128 stands for zero in the data rows.
One hidden rule gives every row of this table a label. Here are some rows, each with its label.
[ 49  98 154 123  65 125 111 128 150  71 129 151 142 137 119 138 131 157
 158 183 143 153  25 129 191 122 122 140 141  93 130 144 115 113 152 122
 126 151 170 135 118 137 255 128 183 155 130 149] r
[124  43  98 107 154  17  21  82 135 123 152 175 101 107 100  99  42  27
 215 105   0 143  73 114 137  90 151 134 199 112 238 170 107 157  95 154
 161 112 132 110  99 142 136 162 171 147  65 196] k
[141 124  89 149 146 162 145 111 103 108 124 108 113 138 137 132 128  55
 141 138 149 141 188 106  95 144 129 138 105 129  75 118 153 145 116 189
 113 112 131 143 120 117  67 129 159 137 141 139] r
[111 232 203 137  99 184 195 152 148 103 101 147 134 158 149 142 176 175
 122 148 182 118 159 156  77 147 112 109  91 102  21 118 152 108 114 183
 110 120  64 121 161 124  63 112  35 117 151  45] p
[162 127 134 161 180 120 160 119 133   0 117 105 147 140 144 193 117 149
  87 196 255 125 167 110 120 143 135 110 120 123  53 125 133 108 150  85
 102 143 138 168 140  91 126 123  96 136 175  91] r
[ 70 181 136 117  68 222 238 157 156 198 129 106 154 165 143 111 187 165
 165  91 237  73 164 191  63 130 140 132 154  75 130  96 115 199 160 245
 145 127 102  21 153 120 170  92   0 158 111  47] r
[159 202 103 134 166 181 149 126  91 230 126 200 102 132 124 106 119  29
  56 123 248  93 198 188  86 114 152 127  65 142 110  99 127 115  91 223
 134  97  81 135 133 115   0 136  67 127 103  99] p
[202 104 150 129 186 176 200 134 105 164 132 168 118 119 156  71 139 103
 119  10 133 115 231 178  79 122 164 138  90 116 126 109 109 138 123 233
 130 117  79  72 138 132  80 143  43 105 127 100] p
[ 48 149 110 147  83  54  44 114 153  41 163  59 119 106  87 161 102 219
  69 255  76 151   3  25 172 147 113 126 108 124 148 166 111  65 129  32
 123 136 218 173 109 106 255 126 216  97 128 255] k
[103  70  78 115 127   0 102  97 109 128 128 151 102  94 118 125  92  72
  70 103 101 118 112 123 123  92 125 148 125 177  98 144 143 146 139  22
 129  96 167 126 117 134 162 152  51 137 113  90] r
[ 73 193 147 143 157 196 148 118 100 130 116  90 125 114 132 142 104 143
  80 139 213 137  65 147 120 136 131 118 136 121 105  90 130 138 153  63
 148 147  73 127 129 138  68 101 104 129 142  81] r
[245  40 118 112 133  11 127 128 124 112 134 162  95 108 108  93  84  70
  70 178   0 120 121 154 179 113 120 150 114 144 175 159 114 135 106  97
 134 101  81 122  98 145  73 153  90 137 117 184] k
[ 56  72 159 105  61 144  79 175 155 132 150  35 156 135 114 169 131 255
 172 124   0 158  34 123 173 127 115 111 255  73 165 149 100 150 142 108
 122 129 204 140 113 152 196  98  71 118 136 236] p
[ 87 180 118 122 141 109 145 115 117  18 102  98 124 132 140 167 142 175
 123 255 176 147  67  57 110 116  92 115 120 102  82 154 123 112 126  43
 115 103 172 169 131 134 188  78 194  98 148 138] k
[ 74  95 169 138 148 148 138 117 149 153 122  86 126 139 136 136 155 130
 150 226 134 133 123 126 113 138 134 129 135 150  52 111 126 102 148 132
 128 153 167 137 133 119 174  96 156 124 144 154] r
[ 84 138 137 143 168  98 154 123 135  68 129 144 110 155 127 151 115 129
 127 193 131 168  81  60  90 119 102 120 125 109  70 173 154  43 149  22
  99 117 214 182 125 111  66 110 170  99 143 119] k
[143 105  98 127 193 141 205 118 109 116 101 149 122 115 127 129 102  99
  43 124 133 114 128 150 154 124 142 120  68 134 125 123 126 135 122  96
 117 133  91 145 136 129  65 129 163 101 124 105] r
[ 68  68 122 102  31  80  36 132 145  66 145  47 149 132 129 131  89 159
 216 180   3 154  43  65 241 146 109 133 212 108 216 135  92  85 155  61
 143 162 169 133 101 134 255 112 134 123 117 207] r
[ 77 236 169 152 207 146 178 185 116  98 109  51 165 169 149 144 211 188
 100 132 199 132 134 179  96 168 121 111 178 135  59  94 155 146 159 190
 127 106 105 127 153 115  97  64 108 131 189  60] p
[136  76 123 155 153 148 151 110  92  93 114 118 113 123 129 140 137  81
  50 218 255 126 182 141  87 116 136 115  68 162  60 124 178 113 110  59
 109 111 199 154 126  89  56 125 105  92 132 117] k
[113  38  95 110  90  75  40 167 151  75 127 102 142 132 139 134 104 164
 189 178 119 125   0  50 132 140 113 115 182 121 166 164 119 110 129  35
 159 117 193 117 132 153 255 160 220 124 116 217] p
[ 74   0  98 105  61  27  53 124 138 108 143  62 121  94 113 125 116 137
 170 193  63 137  36  73 193 109 101 137 255 148 208 148 125 112 122  32
 108 155 209 109 119 133 227 133 255 127 120 255] k
[114 103 129 126 102  21 176 116 103 116 130 107 125 140 113 110 101  35
  38 102 129 144  50 116 127 138 113 136 138 163 174 140 111 123 131  50
 131  91 154 121 113 121 140 151 254 134 106 162] k
[146  73 136 112  91  94  39 127 154  95 129 144 130 109 105 127  78 168
 156  89  92 129  35  98 152 117 122 149 199 126 210 147 112 128 119 105
 130 140 147 139 113 134  67 127 191 160 124 154] k
[ 62 165 122 159 152 209 199 145 105  40 115  58 136 143 127 152 174 180
  75 184 177 139 110  69 133 149  87 112 175 135 137 155 149  50 146 108
 120 145 168 182 120 121 230  79 129  99 140  76] k
[ 66 101 144 143  81 156 108 119 123  12 114  86 144 150 110 171 185 132
 103 157 145 135  46  67 137 137  83  97 138  94 121 173 144  40 132  99
 112 148 192 194 121 102 172 120 218 101 147 139] k
[210 196  61 131 244  79 137  98  73 108 132 214 129 118 120 120 131  26
 165  90 153 102 212 164  72  88 136 133  51 164 127 129 119 126  87 110
 115  89 102 138 132 129  64 157  64 137 107  94] k
[177 119 106 132 132 122 146 134 134  92 123 129  85 127 128 109  75  99
  91 114 135 115  87 149 153  95 126 145 146 128 131 116 114 126 120 122
 115 125 125 143 119 144  98 149 191 138 133 133] p
[255 217  44 141 150 146 154  84  85 158  86 189 115 143 123 146 119  55
  40 235 241 150 135 152  36  81 130 127  93 192  92 163 187 154 125  55
  98 111 155 187 120 103  74 154  86  83 115 187] k
[175 122  86 135 195  80 139  99  94  97 116 185  99  84 102 121  20  42
 107 150 103 136 118 121 118  86 136 144 130 236 158 156 148 121  76  50
 103  90 146 165  99 109  50 155 228  99  80 190] k
[206 225 106 146 172  63 200  97  95 151 129 160 111  95 126 123  99  45
  93 125 147 109 187 158  84 111 156 119 112 126  93 107 175  78  99  82
 130 114 116 151 140 112 156 145 143 103 118 108] k
[190 143 121 147 121 129 174 115 110 160 135 184 106 121 122  98 120  63
 116  81 146 108 165 174 109 127 155 152 127 125 154 114 143 192  93 157
 135 106 100 143 148 117   0 138  41 150 131  72] p
[ 80 114 157 110  45 136  50 149 127 129 124  66 128 135 148 162 131 141
 120  86  24 133 198 183  96 142 140 101 184  44  53 107 151 112 142 172
 135 149  49 106 137 142 235 106 142 130 130  65] p
[105 201 132 122 130 123 149 142 182 193 117 173 130 138 140 114 151 102
 143  65 102  92 250 147 120 165 158 134 112 106 107 127 136 185 131 211
 159 136 124  88 117 140  70 126  93 139 151  62] p
[136 135 153 137 104 113 168 129 134  84 137 177 127 139 127 123 134 101
 177 182  83 127 151 119 128 126 118 151 112 146 138 165 116 166 110 110
 165 124  93 134 114 143  60 113 211 119  97 159] k
[140  95 145 123 112 128 140 129 158  83 137 117 134 121 121 120  98 135
 212 100 105 145  93  80 173 144  98 109 179  80 145 129 111 133 146  59
 143 128 132 129 136 127 255 152 147 155 121 175] r
[ 27 206 153 138 127 222  79 178 143 161 133  75 151 155 133 149 153 214
  81 127 104 121 129 108 118 191 113 129 103  61  78 110 117 137 143 139
 115 155 142 105 174 157 238 121  34 136 192 182] p
[145 145 114 152 190 128 167 116 110  65 116 145 119 135 126 160  90 111
  82 166 177 123 148 111  81 123 135 116 130 124  88 121 142 151 110 135
 120 122 115 143 127  97  36 126 129 109 130  89] k
[121 185 126 147 157 154 190 141 163 135 111 148 123 134 123 138 133 143
  74 120  96 119 210 106 112 132 143 125 127 133  74 129 135 149 139 140
 142 152 154 135 127 146 104 120 128 105 147  56] r
[182 204 145 147 224 242 222 145  92 172  99 145 129 146 151 132 152 126
  53  94 255  96 181 131  55 139 146 111   0 123  22  99 160 117 136 173
 114 112  75 144 147 110   0 112  43 119 140  42] p
[ 49 117 191 112  70 186  48 191 181 149 149  84 140 142 147 115 170 255
 228  65 120 138  97 146 164 173 108 123 255  39 104 101  70 162 157 229
 155 184  91  97 157 169 255 100  73 178 144 128] p
[243 158 115 140  74 110 172  98 101 129 118 150 144 131 133 129 101 140
  30 174 205 126 180 114  79 113 124 105  75 175  96 112 149 121 125 145
 122 112 154 149 115 102   0 153 172 103 115 187] r
[ 60 100 153  94  80 160  75 165 195 122 141  55 169 149 138 132 173 182
 185 104 110 129 142 128 157 168 102 125 196  80  91 114  82 142 146 174
 147 169 120 133 127 138 248  86  95 157 134 152] p
[ 62  98 151 120  55 110  16 147 140 115 119  59 134 135 128 133 125 178
 199 142  91 142  95 112 160 140 108 129 168 148 143 145 111 127 134  27
 113 153 189 146 144 133 184 120 124 141 117 172] p
[115 175 180 132 171 241 171 144 167 167 117  67 182 171 147 189 224 227
 157 134 175 104 102 167 143 177  73  96 104  89  38 113 139 115 170 112
 141 159  92 129 174 121 197  86 158 143 187  13] r
[105  96 128 105 118  75  44 117 149  26 129  62 131 120 100 145 115 138
 136 188  78 148  45  87 195 111 118 117 216 147 128 181 133  93 125 105
 121 137 160  96 105 112 200 134 170 132 132 181] k
[113  97 173 127 139 225 103 151 158 174 128  99 142 139 129 115 147 163
 185 134 131 126 161 148 121 151 133 128 168  91  73 114 121 125 161 128
 141 170 154  92 144 137 214  98  91 158 146 124] r
[ 43 136 132 151 143 101  90 148 114 118 118  61 158 117 124 138 154  85
 113  94 121 127 170 113 107  87 113 106  21 109  76  96 127 124 109  60
 159 138 126 137 122 134 114  91 114 126 171 129] p
[132  97  43 134 120 101 134  88  94 145 147 182  86 113 114 128  90  79
 111 179 196 138  90 149 156  96 116 124  85 170 123 166 145  83  95  82
 112 110 171 156 106 103  99 134 182 103 116 137] k
[ 89 121 127 134 201 166 177 120 117 116 126 129 124 139 128 133 142 100
  71 141 112 115 129 149  78 130 122 108 115 142 161 120 114 112 134  51
 112 132 142 149 125 125  57 133 177 112  92 132] r
[158 137 118 124 160 142  81 137 121 228 148 155 111 122 120 141 176  59
  77 104 112 113  99 121 159 126 120 135 235 105  87 110 135 149 120  96
 143  82 113  97 125 150 189 149 128 111 127 128] p
[ 47 119 125 123  85 131  85 143 161 166 147  43 138 139 134 108 149 255
 196 100 116 162  92 125 147 156 120 106 202 102 143 180 116  89 133  19
 122 159 116 116 132 152 193 105 145 149 172 133] k
[155 150 118 113  65  65  72 109 132 125 155 114 128 117 113 134  97 177
 149 155  90 131  78  77 205 127 128 134 171  76 144 162 113  70 152   9
  96 126 177 135 118 122 105 111 226 132 104 179] k
[146 132 173 103 121 168 105 134 123 100 116 134 130 130 121 123 159 194
 145  56  84 129 100 140 114 156 153 107 126  96  74 126 113 157 120 133
 132 126 132 103 140 110 105 116 109 156 124 152] p
[144  86  96 104 193  77 122 111  88 177 120 189  98  83  96  94  34   0
 157 121  65 134  98 124  57  94 147 160  69 255 208 133 147 161  90  40
 110  94  79 145  96 106  47 173 168 131  85 143] k
[147  84 151 133 135 192 152 143 162 238 128  88 128 128 134  96 144  93
 171  91 123 130 120 125 107 145 139 129 131  66 137 128 119 188 138 248
 151 110  94  94 132 139 129 129  40 122 118  92] p
[147  88 131 130  66  47 132 140 152 141 123 132 132 101 134 133  97 102
 163 132  85 124  91  56 154 126 121 130 196 120 197 152 116 106 132 109
 121 126 130 112 112 115 177 117 255 115 122 187] k
Which label does each new row get?
[107 139 152 125  77 167 111 162 145  66 140 141 122 132 136 133 129 133
 113  51 208 121 117 142 143 132 117 120 149 119 106 124 113 143 131 132
 137 136  99 163 137 126 171  97  95 141 121 135] p
[182  80 104 121 175  77 102 112 104 116 128 131 127 118 126 133  99  97
 131 176 152 122  58 113 148 131 109 139 224 128 148 125 129 115 124 149
 113 121 170 166 102 122  98 123 140 116 118 170] r
[113  78  95 115 128 115  72 104 124  94 126 119 131 107 116 124  83 135
 130 220  30 151  55  94 154 122 149 124 255 129 240 169 108 105 125 102
 144 130 146 142 116 121 224 135 227 120  94 206] k
[ 20 129 181 123   0 130  61 156 157  73 151  42 159 140 146 131 157 255
 237 190   0 116   0 126 172 176 112 100 197 134  77 150  89  98 183  93
 130 161  97 146 109 151 255  91  99 156 156 132] r
[ 99 126 111 127 115 111 140 110 112  95 133  98 125 127 128 129 137 144
 123 123  97 137 175 109 205  95 124 131 160 133 144 145 105 141 113  88
 101 140 173 159 130 128 101 161 184 138 134 165] k
[142 147 121 131 122 148  79 150 126 110 139 180 124 133 136 125 138 159
 140   1  95 111 178 155 147 124 152 143 146 104 162 121 122 139 126 169
 143 133  81  57 125 119 163 140  75 154 115  58] p
[ 91  76  93 121 104  24  57 106  95 141 138 181 121 103 114 119 103 154
 116 175  51 116  67 105 176 124 131 150 159 123 194 133 127 166 106 127
 150 157  98 143 113 122  32 142 182 129  93 178] k
[200 132 148 120 145 192 181 147 148 195 139 172 131 112 135 115 165 140
 186   0 160 110 184 177 105 146 144 142 117  87 143  95 121 141 124 193
 162 156  58 136 139 152 139 125  29 136 123 102] p
[200 117  98 154 162 103 125  90  92 163 129 115 111 115 127  81  45  48
  39 126 137 124 197 166  97 118 152 148  92 163 149 146 155 138 101 133
 128 113  38 110 126 106  51 168  27 110 102  90] k
[117 136 149 116 121 183 156 122 145 121 134  94 145 146 135 138 170 117
  95 139 170 126 122  80 168 118 124 123 123 135 112 174 120 103 132 181
 128 144  86 139 140 130 136 124  99 121 150 176] k
[ 40 183 172 137  71 205 113 162 132  86 132  71 124 147 129 162 172 166
 144  84 172 137 130 135 135 158 113 101  81  73 153 130  90 177 188 129
 126 155 115  92 139 143 222 111 134 151 182 122] r
[153 161 114 148 148  51 172 109 106 148 129  68 129 125 137 159  75 104
 112 239 175 132  87 120  61 106 121 128  58  96  86 202 107  62 143   0
 113 130 228 169 119 102 138 122 156 112 122 118] k
[139 188 141 113 178 181 114 139 168 132 120  98 122 137 128 119 155 117
  79  56 207  79 133 164  88 148 144 121  82 115 149  70 142 166 164 234
 141 125 101 153 154 130  90 138  25 150 139  78] r
[141  64  87 145  89  33 138 108  91  20 144  96 112 100 103 154  65 120
  68 255  47 165  55  74 154  72 103 125 164 201 239 171 147  62 105 127
  83 128 228 183 101 118 179 115 255 119 113 177] k
[191 125 161 132 152 176  73 118 147 182 114 128 130 141 138 147 108 162
 114 161  90 115 110 199 115 162  89 114  87  52 165 114 150 110 138 158
 149 151 109 121 145 140 118 120  45 149 147 153] r
[115 222  94 156 144 122 209 130 140  83  88 123 122 140 125 160 124  68
  46 198 205 119 183  93 101 135 124  96 108 128  42 139 149  89 129  72
 105 138 233 147 115 106  39  99 127  86 181 100] k
[ 90 142 134 121 139  67 113 139  90 166 128  99 120 142 112 140 138 171
 149 196 234 126 134 126 155 115 113 119  99 103 141 132 135  90 113 118
 108 138 115 153 119 117 176 121 185 100 145  97] p
[213  83 129 116 161 117  57 123 104 122 137 178 102 111 100 114  85 112
 118 165  91 117 171 161 126 134 143 148  61 178 147 153  98 120 127 132
 122 110  76  92 108 109  91 132 154 136 116 144] k
[128 229 182 135  96 196 178 158 155 112 100 181 134 146 142 119 151 133
 106  94 202 118 150 171  28 151 131 129  73 115  70 105 142 135  91 188
 119 125  62 130 153 121  73 130  17 112 152  18] p
[ 91 149 179 143 132 108 108 118 132 131 106 116 153 142 146 138 137 125
  33 115 148 137 222 125 155 167 118 123 148 142  87 102 101 107 157 112
 138 102  93 155 130 126 130 104 105 141 147 117] r
[135 153 130 128 134 158  75 132 153 113 126 162 137 124 155 120 158 117
 192  84  89 104 217 136  86 134 126 143  48 103 161 112 132 170 110 111
  99 110  37  79 131 141  34 136  19 121 119 137] p
[ 63 162 124 123 111 169 126 148 166 119 135  36 156 145 128 142 189 196
 121 143 146 167  85  76 170 171 104 119  60  29  83 125 121 134 166  78
 117 134 145 155 149 129 194  85 125 107 142  96] r
[163 120 115 123  89 164  61 127 126 147 128  87 139 103 127 118 121 177
 189 188   0 127  97 134 170 133 124 152 176  93  97 168 122 160 138 198
 125 153 148  69 123 151 115 143 208 152 108  86] k
[131 150 167 122 147 230  58 155 149 159 147  74 119 141 154 123 146 150
 180  76 118 123 148 126 108 146 143 131  99 147 102 118 120 160 141 124
 147 135 116 113 119 157 180 129  98 174 149  90] p
[134 139  85 126 143 110 118 110 139 153 150 183 129 116 131  95 142  96
 162 121 102 120 135 159 138 116 112 120  80 117 123 151 125 132 112 195
 122 116 135 127 114 131 120 115 101 142 125 130] k
[ 53 164 120 114 151 189 184 177 160 176 123 111 154 153 141 110 173 161
 115 109 154 114 173 175  71 176 135  96  99  71  16  85 105 150 131 249
 138 150  35 114 161 148  69 116  23 184 147  42] p
[183 108 115 113 142 149 121 121 111 155 144 147 138 115 109 128  74  48
 236  32 108 128 130 157 134 140 140 141  90 167 123 119 126 164 125 129
 132 125 140 122 140 126  81 120 129 137 106 137] r
[115 139 131 131 104 203 113 150 141 169 126 147 136 136 145 129 146 150
 141 117 196 141 177 135 195 140 119 113 146 128  66 133 127 153 125 109
 139 134  96 118 123 140 197 114  83 137 124  91] p
The hidden rule looks at only part of the columns. Which column or columns, counting from 0, in order?
7 31 34
